Each path is a new rotation, seen through one point. The rows after it are directions, each followed by how far the rotation turns it, in degrees a step (0 if it stays put).
Each turn is a multiple of 5 degrees from 10 to 175, or 0.
Each row of a path follows its step; steps can be skipped.
Rotation 1:
step 1: [ -3   9   4  14  15 -10 -15  -1  15  -3 -26   6 -26  -2   5   2 -14  -4
  -3  -7  11 -12  -8 -27 -32  10  10  -6  -6  -8  15  17  -8  25   1  29
 -26  -5   0  26  -4  16   8 -16   0  22 -16  11  14  11  -2 -20   1  -9
 -11 -16  15   0 -11 -12   0 -11  -8  -5   3  -5 -15  -2 -21  -5 -19  -4
   8 -42  -5  -8  13   4]
step 7: [-28 -19  13   1  11 -25 -11   9  23 -10 -30  -6   4  17   7 -15  -8   3
   3 -14   3 -15  28 -24 -23 -19  13  24  16  18  13  -3  -2   8  26  10
  -1 -17  -3  15  -4  13  -5  -4  -7  15  16  10  13 -23  -2  -6 -13 -19
  -3   7   7   1   5   7  29  20 -21   8  -1  -6   3  -1 -18  -4   0   3
  -2  -7   9  12  16  -3]
step 10: [  7  -1 -12  30  -6  10  11  13 -15  -4 -17 -24 -18   1 -23   0   0  20
  15   2  -5   6  16   1 -21  11  17 -21  12   4   9  13  -8  15  -2  -5
 -13  -2  14  -1  27   1  -4  18  19 -26  -1  12  -1 -10 -23  19 -12 -21
  -6  -8 -13 -12 -14  -4  -9  -5  -4  38  13   6  11 -27   3  -8   0 -10
   0 -17  15  -3  -5  18]
step 12: [  4   1  27  -3   1   1 -10  20  22   3  -8 -41   4 -14   6  10  -6  12
 -27 -12  12 -15   6 -15 -10   6   5  14  -5  22  -2 -14   3  26   9   6
  17  18  18  22   2   5  16   8   1   7 -11  -4  -2  -6 -21  28   5  -1
   7 -19  -3  11 -20   7  13 -16  -4 -21  10   6   0  16  22 -24   5 -11
   2  -5  17 -21   4 -11]
step 13: [ 11   2   5   2  18  -6 -10 -22   4 -16 -13   2   8   6 -15   2  -6   5
   8 -20  -8   2  21 -14  -4 -23   9  19  -1   3 -19  18  -8  -9  40   0
   5 -28  10  21 -11  -5  13   8   2  -8   2   0   6 -19  11  19 -16  17
  27  -6 -18  12 -12 -20   7   0  -8 -14   3 -21 -14 -30 -14   8   9  17
  14 -12   1  20  10   2]
step 24: [ -3 -24  -6 -12  14 -29  -5  -4  18  13  -9 -12 -17 -12 -14   6   8 -19
  15 -24   6   0   8   0 -13  -4  -6  14  -6  19 -18 -11  -5   8  15  30
 -16  -6  -3 -17  -2 -15 -11   4 -11   6  -1 -15   0 -22  -2 -12  13   7
  24  26   2 -24   4 -20  24   8 -11  -2 -12 -23 -12  15  16   0 -17  17
  -6 -13  16 -17  -6 -12]
step 25: [  2   6   3 -18 -23  21  31  11  -9 -13  -9   8  -2   5 -12  28 -20 -15
   2 -25   4  11  10  24  -4  -6 -12 -20 -15   0  -7  -9   5  24  11   9
  -4  13  35   2  26   6  -5  14   2 -24 -11  -9   4  -3   6   1 -11  -5
   1  19 -37   9  11 -10 -10  -4   4 -17   5  11 -11  11  17  12  11  11
  20  -1   0   9  19  -1]
step 26: [ 11  -6   7  22  -2 -19  -6   3   3 -11   3  25 -29  -3  -1   9 -14  -6
   1  18 -11   8 -13  17   3   1 -22  -6 -19   7  18  22   3   1  14  49
  -5 -13   5   8 -16  13  12 -19  -9   8 -35  21   1 -16  -7 -10  11  -8
  15  -9   0  18  18   1   9   7   7  -8 -13 -13  14 -16   3  25   2 -12
  -5   0 -21   2  13   4]
step 28: [  1   2  -4 -42   3 -29  12 -20  17  12 -19   6  -7  13  24   2  -6 -11
 -12  -1   7   6   4 -13  -3  -2 -14   0  10   0  26  20   1  -4   1   6
  -7  10  13 -23   6   2 -13 -25 -11   0  14 -13  -6  -1   9  13 -14  20
  30  12  10 -10 -12 -15  -2 -17  16  -7  -9  -8 -20 -17   7  17  -7 -19
 -20 -11  -7  23  13   9]
Speeds:
[-3 -4 -3  2 -7 -3  2 -1  4 -8 -1  1  3  4  4  4  1 10  3  4 -3  0 -2 -1
 -2  2 -1 -2 -1  5 -2  4  0 -2  1 -4 -2 -4  0  4 -2 -3 -1  3  0  1 -5  2
 -9  1 -1  2  3  1 -1 -4  1  2  1 -4  3  1 -3  5 -3 -4  2 -3  3 -1  6  5
  5  3  0  1  3  2]  110
[ 4  1  5  4  5  4 -2 -1 -5 -3 -2  0  2  5 -2 -2  1  2 -2  0  0 -7  4  5
  7 -1 -4  0  6  1 -1  2  0  1 -1  0  7  6  4  2  1 -2 -3 -3  7  5 -8  2
 -2 -3  3 -2 -1  2  3 -1  0 -1 -2 -4  2  4 -4  0 -1  1  0  2  4  4  1 -3
 -2  1  1  4  0  7]  110
[ 4 -1  0  8  5  0 -1  5  5 -1  0 -4 11 -3 -2 -2 -4  2 -3  4 -5 -3 -2  1
 -2 -1  1  0  1 -2  2 -4 -1  4  6  3 -1 -7  1 -2  0 -2  0  1 -4 -4 -4 -2
 -2  0  0 -2  7 -5  4  1  4 -1  3 -1  1 -3  1  2 -1  0  3 -1 -7  1 -1 -3
 -3 -4  6  0  1  1]  130
[  1   2   3   0   0   2   7  -1   0  -5  -1   3  -3  -6   1   4  -2   1
  -4   3   0   3  -2  -2   2  -3  -2   1   3   2   1   7   0   2  -1  -3
   1   3 -11  -3  -1  -4  -3  -4  -4  -5   2   8   1  -1  -3  -1  -2  -4
   1  -4  -2  -3   2   0  -4   4   2   0  -1   2   3   0  -5   4   6  -1
  -3  -2   0   3  -5   3]  60
[ -3   0   4   3  -4  -4   5   0   0   8  -2   1   2   6   4  -1  -5  -6
  -4   0   1   1   2  -1   3  -1   1   0   2   1   1  -4   5   2  -4  -3
  -1   0  -1  -4   0  -4  -7  -1   0   2   1   1   0 -10  -7   0  -4   1
  -1   3   6   0   2  -5  -1  -3  -3   3  -3  -4  -2   1   1  -7   4   1
  -3   0   6   1  -1  -5]  85
[-1  0 -2 -2  1 -3  3  7  0  1 -4 -2  2  2 -1 -7  4 -2  3  8 -3 -3 -1 -2
  0  5 -3 -3 -4  1 -6  1 -2  2  2  6  1  7 -2  2  1 -7 -1  0 -3 -4  4 -1
  3 -2 -3  1 -1  3 -4  3  2  7 -5  2  5  4 -5 -3  0  1  0  3 -3  3  5  1
 -2  2 -1 -5  0  4]  145
[-2  2  1  3 -9  0  0  0  0  1  3 -1  8  2 -4 -3  3 -2  5 -3  5  1 -1 -4
  3  0  6  4  2  2  3  3 -2  4  0 -3  5  1 -5 -3 -1  1  1  2 -3  1  6  2
 -1  0  3 -5  5  3  3 -1 -4  4  4 -5  3  1 -5 -2  6 -6 -2  1  0  3 -3 -6
 -1  0 -3 -1  4  1]  45
[ 4  4  2  1 -1  0 -1  5  5 -6 -1  7  1  3 -1  0  6 -5  2  1 -1  2  2 -3
  1  2  6 -4  0 -2  0  4 -1  2  3  4  4 -1  2 -3  5  9 -2 -3  3  2  0  1
  0 -4 -1  3  3 -1 -6 -1  3 -1  0  0 -3 -1  4  2 -4 -1 -7 -2 -4  3  2  3
 -1  8  0  6 -2 -2]  120
